(in the rows, 128 means zero)
First come named turns, each shown by rows before and after it. For each pair of rows after them, which turns, in which order, take the first row to the second? The first pair is done for you.
z530:
[114 146 155 132 116 128 156 130 121 127 117]  ->  [113 146 126 142 130 110 116 120 129 140  97]
[166 143 120 133 134 109 117 111 134 124 154]  ->  [158 144 142 135 126 121 146 113 129 115 159]
[134 110 138 151 152 138 160 112 101 136 141]  ->  [120 121 137 161 152 124 152 108 103 144 119]
[188 134 123 143 148 142 163 111 111 133 118]  ->  [174 148 132 154 148 138 164 110 106 133  99]
z446:
[183 156 132 128 140  95 162  84 121 124 128]  ->  [194 135 129 113  97 104 140 123 136  83 142]
[117 146 145 142 129 126 151 145 124 117  94]  ->  [121 144 144 138 118 126 143 156 125 106  98]
[106  79 113 124 119 160  85 169 149 123 124]  ->  [ 90 102 112 145 172 148 101 130 128 172 103]
z551:
[142 138 130 146 143 118 147 108 123 139 136]  ->  [143 131 141 141 132 126 161 122 122 124 149]
[131 123 149 129 170 148 156 100 152 125 151]  ->  [127 113 159 122 144 158 155 120 159 107 159]
[176 116  99 115  83 107  83 142 162  87 116]  ->  [176 127  81 123 114  90  70 116 158 114 103]
z913:
[ 74 119 100 132 112 119 101 132 133 121 103]  ->  [131 149 107 140 127  85 146  79 130 117 112]
[121 120 108 112 126 149 116 137 130 127 147]  ->  [118 140 116 133 106 122 113 135 138 117 114]
[123 101 141 101 159 172 162 119  99 152 182]  ->  [ 52 120 143 134 101 148 107 164 115 139  99]
[128 147 146 146 122 102 113 131 141 123  81]  ->  [174 128 141 120 158 122 146 104 128 135 137]
Pairs:
Between the rows of a pair lie two turns.
[100 122 127 122  91 132  87 159 140 108 114]  ->  [152 153 131 135  88  95 119 121 142  97 113] => z530 then z913
[139 150 126 155 163  75  98  74 125 166  85]  ->  [126  80  97 107 151 134  45 131 136 153 140] => z530 then z913
[124 154 129 134 108 133 121 120 126 138  52]  ->  [191 129 133 100 105 150 153 114 124 112 122] => z913 then z446
[ 87 130 158 147 126 135 152 139 120 132 101]  ->  [112 143 126 152 151  98 130 110 124 149  91] => z913 then z530
[132 137 172 135 117 148 170 112 117 100 137]  ->  [143 138 146 133 158 142 159  85 109 134 140] => z530 then z913
[104 104 102 114  75 124  72 172 157 103 107]  ->  [165 139 121 127  61  89 128 134 158  81 105] => z530 then z913
[141  90 132 101 156 153 103 144 128 133 124]  ->  [136  98 155 101 156 163 136 144 119 129 128] => z551 then z530
[ 89 114 130 135 110 176 139 172 140 104 129]  ->  [126 157 100 162 112  99 113 128 151 106  85] => z913 then z530
[157  89  98 112 151 118 134 104 138 156 154]  ->  [107 124 154 144 133 121 187 110 128 153 112] => z530 then z530
[150 111 127 109 156 182 153 121  97 148 183]  ->  [145 182 142 165 103  99 148 106 114 122  85] => z913 then z913
[130 128 174 117 146 153 151 101 102 143 148]  ->  [103 134 167 129 157 146 134 102 101 161 123] => z530 then z913
[121 146 121 108  88 120  89 160 160 124 117]  ->  [161 157 128 105  88 103 116 142 158 108 133] => z530 then z913
[107 105 108 129 121 141 104 134 122 133 140]  ->  [110 121 122 136 145 140 137 107 109 149 142] => z446 then z551
[155 116 130 163  99 112  65 126 157 120 121]  ->  [172 103 124 151 106 123  68 124 155 116 144] => z530 then z551
[124  90 125 100 144 148  97 143 137 108 158]  ->  [ 73 126 167 136 131 136 131 140 129 115 106] => z530 then z530
[104  94 136 121 123 143 140 138 141  89 116]  ->  [134 101 135 118 141 134 163 116 132  91 131] => z913 then z913
[134 142 108 141  97 107 114 143 158 102  94]  ->  [174 131  94 122 157 122 143 104 143 131 147] => z551 then z913
[170 140  95 129  81  69  64 120 150 100 107]  ->  [173 138 171 119  59 117 169 137 135  70 147] => z530 then z530
[ 97 148 148 143 103 132 161 138 138 113 103]  ->  [126 129 147 122  98 146 171 142 140 100 137] => z913 then z551
[105 115  75 121 141 171  95 148 129 147 135]  ->  [ 99 153  81 155 134 127 101 125 133 148  87] => z551 then z913
[110 129 126 143 150 135 127 115 117 164 141]  ->  [120 116 111 133 144 132 104 122 124 162 146] => z913 then z530
[119 138 164 140 176 143 167 108  99 154 154]  ->  [ 88 165 169 167 141 111 142 124 111 141  96] => z913 then z913
[156 131 128 114 144 141 152 109 125 135 159]  ->  [120 159 133 143 146 117 135 104 125 151 104] => z530 then z530
[129 130  87 111 166  75 105 119 146 148  84]  ->  [115  88  90  88 141 115  86 170 153 126 118] => z530 then z913
[114 148 129 137 140 120 141 120 110 147 127]  ->  [138 132 112 120 144 125 127 120 115 144 148] => z530 then z530
[121 171 118 164 152  92 123  95 124 131  78]  ->  [190 121 114 112 156 136 143 107 123 103 173] => z530 then z530
[131 111 136  92 103 117 129 151 147  71 136]  ->  [146 113 135  92 112 117 138 140 144  73 145] => z913 then z913
[148 131 152 127  53 112 153 139 155  76 120]  ->  [115 152 174 149  75 114 188 121 138 101 101] => z913 then z530
[145 141 118 133 117  92 134 106 145 120  96]  ->  [101  99 108 112 122 140 102 146 141 129 120] => z913 then z913
[130 150 159 142  81 109 149 140 130  94  97]  ->  [124 160 164 149 115 113 175 112 116 125 102] => z913 then z530
[129 174 166 137 117  99 142 141 129 108 136]  ->  [158 152 136 116 163 109 128 122 121 132 177] => z530 then z913
[182 130  89  97 156 106 107  99 134 134 147]  ->  [125 134  89 110 183 127 101 102 120 172 125] => z913 then z446
[ 69 167 182 135 130 154 183 131 102 130 114]  ->  [128 125  67 103 167 124  55 118 128 152 142] => z530 then z530
[100 187 138 169 115  95 126 128 131 140  62]  ->  [172 143 158 114 134 154 200 120 116 118 174] => z913 then z551
[108 133 177 113 138 153 135 155 100 105  95]  ->  [136 115 119 102 154 137  68 147 113 116 103] => z530 then z530
[ 91 128 123 133 135 127 125 141 116 118  93]  ->  [135 140 137 132 134 120 168 126 114 106 116] => z913 then z551
[123 150 131 128 170 150 164 129  96 157 130]  ->  [130 146 102 126 181 136 127 124  99 165 123] => z530 then z530
[191 156  96 138 154  43  97  92 135 159 117]  ->  [133  68 100  84 132 150  65 186 136 145 182] => z530 then z913
[ 80 115 103  84 134 158  96 137 155 158 121]  ->  [153 135  79  89 119 102  91 107 169 137 124] => z913 then z530
[ 87 102 143 128  91 152 135 177 107 102 127]  ->  [ 72 121 110 148 121 118  93 151 103 139  86] => z530 then z551
[152 104  89  99 147 154 115 159 161 133 175]  ->  [141 114  97 114 100 137 102 180 174 105 146] => z913 then z530
[158 153 136 127 122 108 139 110 152 132 111]  ->  [163 121 128 104 123 138 128 126 151 126 153] => z446 then z913
[ 69 119 137 133 147 163 130 147 117 155 122]  ->  [ 96 160 161 158 122 127 168 121 122 137  95] => z913 then z551
[131 144 140 127 124 101 165 134 106 155 129]  ->  [118 149 135 132 115  92 141 142 109 149 108] => z551 then z530
[173 119  94 133 119 105  87 137 154 128 120]  ->  [170 108  91 124 124 116  85 140 150 132 133] => z913 then z913
[ 89 101  79 163 159 101  27 137 121 154 105]  ->  [174 155 125 177 180  61 152  59 102 147 130] => z913 then z551
[ 88 171 135 140 124 140 137 173 132 146  98]  ->  [156 171 143 128 106 129 172 162 139 109 132] => z913 then z446
[192 110  65 129 140  94  89 103 151 121 140]  ->  [199 127  87 133 165 100 135  77 135 134 151] => z446 then z551
[121  84 104 148 153 145 162 141 110 148 158]  ->  [ 87 109 105 177 132 115 136 147 119 151 103] => z913 then z551
[113 125 100 117 158 122  94 136 134 143 143]  ->  [121 155 116 137 160  98 124 111 128 144 124] => z913 then z551
[115 164 147 177  79  84 111 134 140 110  92]  ->  [178 139 133 140 157 114 160  84 113 145 184] => z551 then z913
[113 143 178 154 136 126 138 123 130 119 108]  ->  [137 114 175 127 126 143 142 139 133  98 151] => z913 then z446
[131  73 102  90 148 135 112 124 130 156 167]  ->  [103  77 147  93 108 157 142 158 134 130 161] => z530 then z551
[ 93 155  89 172 148 104  66  98 120 154  65]  ->  [174  92 137 104 136 186 163 123 110  99 206] => z530 then z530
[ 99 167 144 165 152 106 141 101 117 146  76]  ->  [121 160 106 156 161  90 102  94 125 154  80] => z551 then z530
